128 stands for zero in the data rows.
Here are some points:
[149 192 130 191 182  55 134 124 170 121  87 134 157  83 173 114 155 141
 127]
[132 187 100 192 175  85 155 100 110 131 117 121 147 145 123  94 136 140
 121]
[141 175  83 151 174 126 141 104  82 103 156 139 127 178  96 101 103 132
 136]
[ 73  91 139 110  48 158 118  76 124 172 147 112 115 126  87  97 163 141
 108]
[146 103 180  81  64 137 111 133 193 151 101 141 133  70 151 161 161 131
 125]
[ 48  89 135 108  32 162 120  45 111 193 158 107 111 130  52  78 184 145
 102]
[ 97  90 151 101  56 158 115  99 141 166 131 120 115 110  99 123 158 137
 112]
[132 122 124 118 127 139 119 133 121 114 136 131 125 131 130 124 123 126
 134]
[146 114  76 112 173 144 124 175  87  89 147 129 119 177 134 136  73 109
 153]
[106 127 122  97  97 146 111  97 114 118 157 141 119 135  92  91 135 132
 127]
[ 73  76 144  78  33 183  99  85 129 173 155 116 104 138  80 109 158 140
 108]
[127 159 142 148 128  90 128 105 167 137 113 133 148  88 144 103 159 136
 120]
[118 108  84  94 139 185 104 124  52  83 183 128  99 201  83 104  74 125
 141]
[128  90 171  86  58 152 114 122 161 170 118 119 117 100 124 155 151 139
 113]
[ 67  88 172  46   0 157  84  62 170 167 155 140 122  73  91  65 209 137
 111]
[106 127 148 184 125  96 175 116 133 189  96 106 135 112 126 146 152 126
 105]
[115  97 154  83  64 152 104 113 158 144 126 134 121  98 117 126 151 131
 124]
[123  94 216  68  12 165 113  94 201 206 105 126 120  69 122 172 174 154
  95]
[154 145 141 124 139 114 117 149 156 105 115 144 143  99 155 137 131 124
 136]
[ 90  79 100  48  64 217  74  97  76 102 198 133  89 178  63  85 105 133
 137]
[125  88 141 100  99 149 132 140 139 152 120 118 125 128 128 148 128 128
 122]
[185 199 128 198 236  85 143 163 152  68  96 155 150 116 175 158 102 124
 148]
Then 12 other points, each followed by its number:
[188 201  78 202 255 111 160 169  69  60 128 141 130 190 140 153  52 122
 151] 0
[127 179 104 205 175  65 163 103 125 159 105 113 149 124 137  99 146 137
 112] 1
[144 105 142 113 121 130 138 154 143 144 116 120 127 117 147 161 123 121
 129] 2
[190 250  69 255 255  16 196 148 121 107  74 115 165 150 180 140  96 146
 133] 3
[132 121 127 149 147 115 158 142 121 141 113 117 132 131 142 148 121 121
 127] 4
[ 85  85 188 100  34 161 128  97 158 202 119 105 111 102 111 149 163 147
  92] 5
[217 245 117 255 255   0 201 191 170 100  32 126 182 101 230 178 109 126
 137] 6
[144  92 114  89 126 150 113 164 123 115 142 130 115 145 138 137  97 115
 140] 7
[ 64  55 147  77  34 207  99  98 118 178 157  90  80 155  86 120 145 150
 103] 8
[ 42  78 166 129  29 162 144  64 123 225 122  87 100 118  67 123 178 150
  84] 9
[ 49  72 159 132  47 165 146  84 113 210 131  84  92 139  81 136 158 144
  89] 10
[116  78 124  78  94 174 107 142 127 142 148 117 106 144 122 128 115 126
 130] 11
Which of these numbered points is nearest to each point below, ignoring the 2 directions in which the first points spread most? Its number follows each.
[112 147  72 147 165 154 134 110  45 103 171 123 114 201  80 101  85 127
 133] > 5
[115 175 126 193 141  56 146  86 162 165  99 109 164  88 149  81 182 151
 106] > 1
[ 74  91 142 161 109 129 177 124 100 188 117  86 110 145 107 149 127 129
 106] > 10
[168 202 122 204 207  57 144 135 161 102  88 136 157 104 175 124 132 139
 134] > 6
[169 167 134 199 204  62 181 171 142 133  80 125 157 104 179 175 122 117
 128] > 4
[170 160 155 196 189  54 194 177 160 156  68 125 165  83 189 194 128 112
 123] > 4
[163 121 155 120 131 104 151 162 161 144  97 136 143  97 169 173 128 117
 133] > 2
[ 83 112 101 142 112 153 139  87  64 156 159 103 111 178  71  96 124 132
 115] > 9
[140 163 120 119 151 146 122 118 107  85 159 155 127 147 104 121 110 121
 139] > 0
[118 141 128 129 115 119 126 103 131 132 131 125 130 115 119 103 151 131
 121] > 6
[ 90  73 121  75  68 187  91 111 107 132 162 121  95 159  91 111 125 132
 125] > 11
[ 82 124  95 186 154 128 174 110  70 166 135  92 116 174  95 124 113 123
 108] > 9
[ 65 122 146 179  87 105 168  74 128 217 118  90 133 118  88 106 180 138
  91] > 9
[142 156 104 115 155 160 124 124  88  77 162 153 120 169  96 115  95 120
 141] > 0
[136 111 121 125 138 131 135 152 113 128 128 122 120 146 135 148 109 119
 129] > 2
[185 132 129 110 164 115 127 182 151  96 113 145 142 112 177 164 104 115
 151] > 7
Here are 12 other points, each followed by its number:
[139 146 124 122 143 132 114 134 123 104 135 143 133 128 134 123 119 125
 130] 0
[128 141 131 114 128 133 109 118 135  98 143 147 136 119 125 117 135 124
 138] 1
[101 134 131 176 127 102 165 107 121 177 111 101 133 121 115 127 150 127
 107] 2
[185 128 124  87 160 149  95 182 134  52 134 161 130 129 159 153  90 116
 162] 3
[128 100 137 111 109 141 132 140 138 147 115 122 129 124 138 154 124 124
 127] 4
[136 143 132 195 182  77 193 154 118 162  91 106 142 128 151 160 122 119
 121] 5
[155 173  93 188 218 102 163 144  83 100 124 126 137 168 133 135  94 128
 134] 6
[156 100 135  84 114 143 108 159 153 117 127 138 121 126 149 147 117 118
 137] 7
[167 201 112 230 224  41 166 140 146 119  77 124 162 109 174 136 126 137
 131] 8
[121  98 154  76  71 161  96 114 151 131 137 138 119 104 119 125 147 129
 131] 9
[142 169 179 155 140  47 106 133 229 122  72 144 168  24 200 119 190 137
 131] 10
[213 146 126 107 191 103 127 206 153  75 103 155 150 114 198 180  87 112
 158] 11
Which of these numbered points is nearest to each point below, ignoring the 2 directions in which the first points spread most? Its number follows each.
[179 107 106  46 137 168  73 185 128  47 152 164 118 150 160 140  78 112
 168] > 3
[162 156 151 130 164 104 120 156 163  94 101 151 146  90 173 149 131 125
 145] > 9
[ 81 118 137  69  51 142  98  64 126 145 168 139 127 110  85  59 175 136
 112] > 10
[124 164 104 193 180  92 167 119  99 138 113 112 141 146 121 120 126 129
 120] > 2
[148 115 122 121 142 126 135 162 128 124 119 126 131 127 149 152 108 116
 135] > 4
[145  96 144  84  98 148 113 150 149 139 130 134 129 116 143 150 120 125
 131] > 7
[125 109  99  68 120 198  88 117  68  71 187 151  98 185  83 105  80 124
 144] > 9
[170 151 131 139 174 106 132 164 143  92 109 143 146 117 164 152 109 118
 146] > 9
[150 153 128 214 213  59 209 172 119 155  75 109 153 122 169 177 110 102
 124] > 5
[129 118  74 199 226  78 205 193  62 128 118 101 133 177 154 155  74  92
 138] > 5
[130 174 132 182 150  63 139 106 165 144  99 120 155  84 156 106 170 144
 121] > 8
[147 169  90 168 201 118 148 136  82 100 141 129 131 172 123 129  90 121
 135] > 6
[145 112 182 110  76 123 142 131 187 177  93 126 136  79 146 173 152 132
 116] > 4
[133 154 140 116 125 118 111 112 149 104 128 151 144 100 130 109 146 125
 131] > 1
[141 149 117 137 156 123 128 133 120 103 126 139 132 126 134 126 116 128
 135] > 0
[131  99 132  55  81 180  81 129 129  99 157 147 115 127 111 118 117 128
 143] > 9
